(in the rows, 128 means zero)
Each path below is one point turned by a fixed rotation once a step. After each direction that follows a path, write how fast that rotation turns it, in degrees per step (0 if it stays still).
Each turn is a multiple of 5 degrees from 10 to 175, or 0.
Each row of a path follows its step; steps can be skipped.
Path 1:
step 2: [145 116 123 121 140 133 132 126 126 131 125 135 117 137 140 129 136 125
 124 131 144 120 134 125 124 118 116 124 124 134 142 127 136 112 123 123
 116 125 127 127 127 133 120 118 118 134 131 147 120 123 130 130 113 141
 132 125 126 126 127 124 132 136 124 123 126 123 140 117 122 129 139 108]
step 3: [131 130 141 127 144 118 141 108 137 121 131 121 119 136 140 125 127 129
 129 128 123 117 130 119 125 132 123 131 134 144 148 127 121 117 131 122
 128 115 127 146 132 129 128 118 130 124 134 138 130 138 127 119 140 137
 116 131 124 125 120 131 131 122 122 130 114 118 126 130 128 127 132 115]
step 4: [132 127 125 127 137 126 143 118 136 114 127 136 129 127 134 133 126 133
 132 128 123 128 126 130 119 128 125 113 127 134 130 123 141 114 125 127
 116 117 127 145 113 121 111 138 132 135 136 141 116 126 138 138 114 136
 135 140 126 143 130 131 133 126 114 129 117 119 127 121 120 126 121 128]
step 5: [119 126 129 126 136 138 128 125 138 120 129 134 127 128 137 137 133 141
 129 127 126 109 119 123 150 132 142 121 131 141 140 126 134 123 124 124
 130 126 116 139 135 125 133 126 132 122 138 139 121 141 129 137 128 132
 120 134 128 122 128 139 137 125 113 123 137 122 130 108 126 112 128 116]
step 6: [123 118 128 120 138 129 125 126 135 129 136 127 127 134 127 129 122 129
 137 142 125 112 136 132 123 127 141 127 128 130 128 135 134 106 129 118
 119 113 123 134 134 127 122 130 135 129 126 133 126 137 120 148 121 131
 129 141 124 135 131 138 112 122 135 119 118 109 144 127 131 119 117 133]
step 10: [139 107 117 139 144 127 127 130 142 123 128 117 107 131 118 129 114 120
 114 117 124 131 122 112 128 116 140 124 124 144 136 126 133 118 127 124
 132 131 124 131 124 127 117 124 134 130 133 145 132 134 127 125 137 127
 138 130 130 132 122 139 133 133 124 124 125 129 139 125 125 124 129 130]
step 13: [123 124 128 120 136 121 130 124 129 120 134 129 127 127 118 134 119 116
 120 129 122 115 122 131 136 122 127 125 123 140 143 113 123 126 129 119
 113 133 126 132 118 128 132 140 130 138 112 138 132 118 122 140 117 136
 115 121 127 125 121 139 136 130 137 132 127 109 140 114 125 122 127 112]
step 14: [108 134 135 124 140 134 127 126 129 121 133 129 123 127 140 125 119 126
 133 111 122 118 122 135 117 129 133 125 121 129 143 124 118 122 126 121
 144 117 134 132 131 126 119 127 144 131 112 147 139 129 139 138 133 132
 125 130 129 133 134 130 127 128 127 138 122 124 141 111 138 124 133 133]
step 16: [108 121 126 130 117 130 128 128 123 124 140 124 125 120 139 121 127 122
 135 112 125 131 129 118 120 126 133 123 133 143 137 138 138 118 128 114
 134 125 124 136 123 143 126 113 131 136 129 133 139 134 130 136 122 131
 120 117 129 118 127 141 131 124 132 135 130 127 140 126 128 102 132 122]
[132 127 127 132 126 125 126 126 129 129 127 126 126 130 129 130 127 126
 126 128 129 128 129 126 127 130 127 129 129 127 128 126 130 132 127 128
 127 130 130 125 126 130 125 123 126 126 128 127 129 130 128 129 128 129
 130 126 127 127 128 130 126 132 126 128 130 125 128 130 129 128 130 132]	40
[129 132 128 130 131 128 127 127 127 130 133 124 129 132 126 128 124 129
 127 130 126 129 128 127 128 131 129 129 125 127 128 131 127 128 127 128
 129 127 128 130 130 126 125 126 130 127 128 127 130 125 130 125 125 129
 131 129 130 127 131 128 130 128 127 125 126 127 130 129 130 130 130 124]	95
[128 130 128 128 130 129 126 128 128 132 126 131 128 129 130 128 131 132
 129 127 133 126 128 127 129 130 129 127 126 122 128 125 127 126 128 124
 129 130 127 128 129 130 131 128 126 130 131 127 128 128 127 128 127 129
 130 129 129 129 130 125 132 129 125 127 131 129 128 126 133 127 129 130]	110
[123 128 128 128 128 125 127 126 127 130 128 128 128 130 127 131 128 127
 128 132 126 124 126 129 129 127 125 128 125 129 127 129 127 128 128 127
 130 131 128 123 129 129 129 130 131 129 126 125 123 129 131 130 128 129
 128 129 127 129 128 130 126 130 130 125 128 127 127 124 129 129 128 129]	55
[127 127 128 125 127 133 130 129 128 129 128 130 128 129 129 129 126 125
 131 128 128 129 126 127 131 128 129 131 129 125 128 125 125 126 130 127
 127 128 134 128 128 129 128 129 133 126 131 128 126 127 127 131 129 129
 129 123 130 128 129 128 125 130 129 128 128 128 127 130 128 130 132 126]	55
Path 2:
step 2: [135 137 139 111 134 130 142 122 126 130 126 132 115 144 139 141 129 116
 127 128 124 127 137 133 121 135 149 136 137 119 148 130 118 131 111 130
 138 133 120 133 119 127 123 139 133 114 131 128 130 127 127 128 120 128
 122 116 115 132 132 119 135 116 122 130 132 123 122 138 136 116 127 117]
step 4: [126 125 136 134 140 141 134 115 136 128 146 116 119 146 121 131 137 132
 138 138 122 129 131 129 122 127 131 122 122 132 130 130 123 140 133 123
 122 141 131 138 152 145 122 139 123 128 112 126 127 126 132 131 137 125
 131 134 134 127 135 136 141 120 111 136 111 126 122 133 124 128 135 134]
step 7: [119 100 126 126 146 130 127 143 129 123 131 133 133 124 119 126 136 132
 126 123 133 123 134 124 122 122 117 113 119 126 131 121 122 145 134 131
 134 137 129 142 140 127 119 131 114 128 131 124 127 133 112 135 108 132
 136 137 128 118 134 139 136 127 125 125 120 117 116 132 128 130 117 132]
step 10: [111 102 123 137 119 126 130 132 126 132 138 113 123 136 125 127 149 128
 128 124 116 135 123 130 110 126 135 114 122 141 139 127 122 132 128 111
 122 129 146 129 125 121 138 136 128 130 125 133 126 128 137 129 127 129
 127 140 128 123 136 124 141 136 120 123 122 124 121 127 146 123 125 121]
step 11: [143 124 130 127 138 141 129 129 117 132 138 135 136 135 126 122 115 117
 130 117 122 120 133 128 128 142 134 129 124 130 120 136 136 135 114 131
 129 129 136 133 134 137 151 120 123 130 124 128 113 137 114 140 140 135
 134 127 135 122 133 113 126 121 111 118 127 123 124 147 126 126 127 113]
step 12: [130 139 125 123 142 130 124 121 123 128 116 123 129 117 116 135 120 128
 131 129 116 139 135 130 129 121 134 123 115 141 135 133 134 120 122 132
 129 135 112 143 101 125 126 138 132 124 125 134 124 127 128 118 144 143
 117 123 115 124 145 117 144 134 122 129 129 132 126 120 140 125 129 129]
step 13: [114 113 120 133 148 131 121 118 124 132 129 134 134 123 135 121 130 128
 116 134 131 122 130 128 124 108 123 131 122 138 124 137 121 140 125 128
 118 137 132 130 132 117 143 130 133 143 111 148 124 121 140 137 116 138
 136 131 139 115 136 132 129 121 133 130 125 118 135 118 129 128 115 127]
step 15: [129 129 123 110 131 125 123 129 133 137 134 149 122 127 131 125 111 133
 125 124 122 126 131 109 115 120 143 141 106 125 117 121 128 117 123 137
 135 134 116 126 122 121 132 121 119 118 135 128 139 128 128 134 122 129
 128 115 123 127 143 114 132 123 133 133 129 123 137 120 147 127 132 126]
step 16: [116 115 124 133 133 127 128 122 132 118 137 131 124 133 123 120 139 126
 125 121 125 117 128 140 108 124 132 133 127 134 134 137 123 115 117 134
 119 129 137 131 117 122 114 127 135 134 122 142 126 127 128 127 137 121
 127 123 138 117 125 135 141 138 147 147 110 113 115 126 130 137 133 137]
[127 123 128 129 131 129 126 128 131 128 128 128 128 130 126 126 130 128
 130 129 129 127 127 128 132 129 127 130 125 127 130 125 126 128 126 129
 130 130 126 129 127 128 130 128 127 128 129 128 132 128 131 129 131 126
 126 131 128 130 130 131 132 126 129 126 130 129 127 123 129 131 129 128]	125
[129 132 125 124 128 130 127 129 128 130 129 127 126 125 131 129 128 127
 128 126 131 128 129 129 132 133 130 129 129 126 130 132 128 128 127 126
 131 128 127 125 127 131 128 126 125 131 127 127 129 129 128 129 128 130
 131 128 128 128 128 129 130 127 127 128 127 131 126 130 132 128 127 128]	115
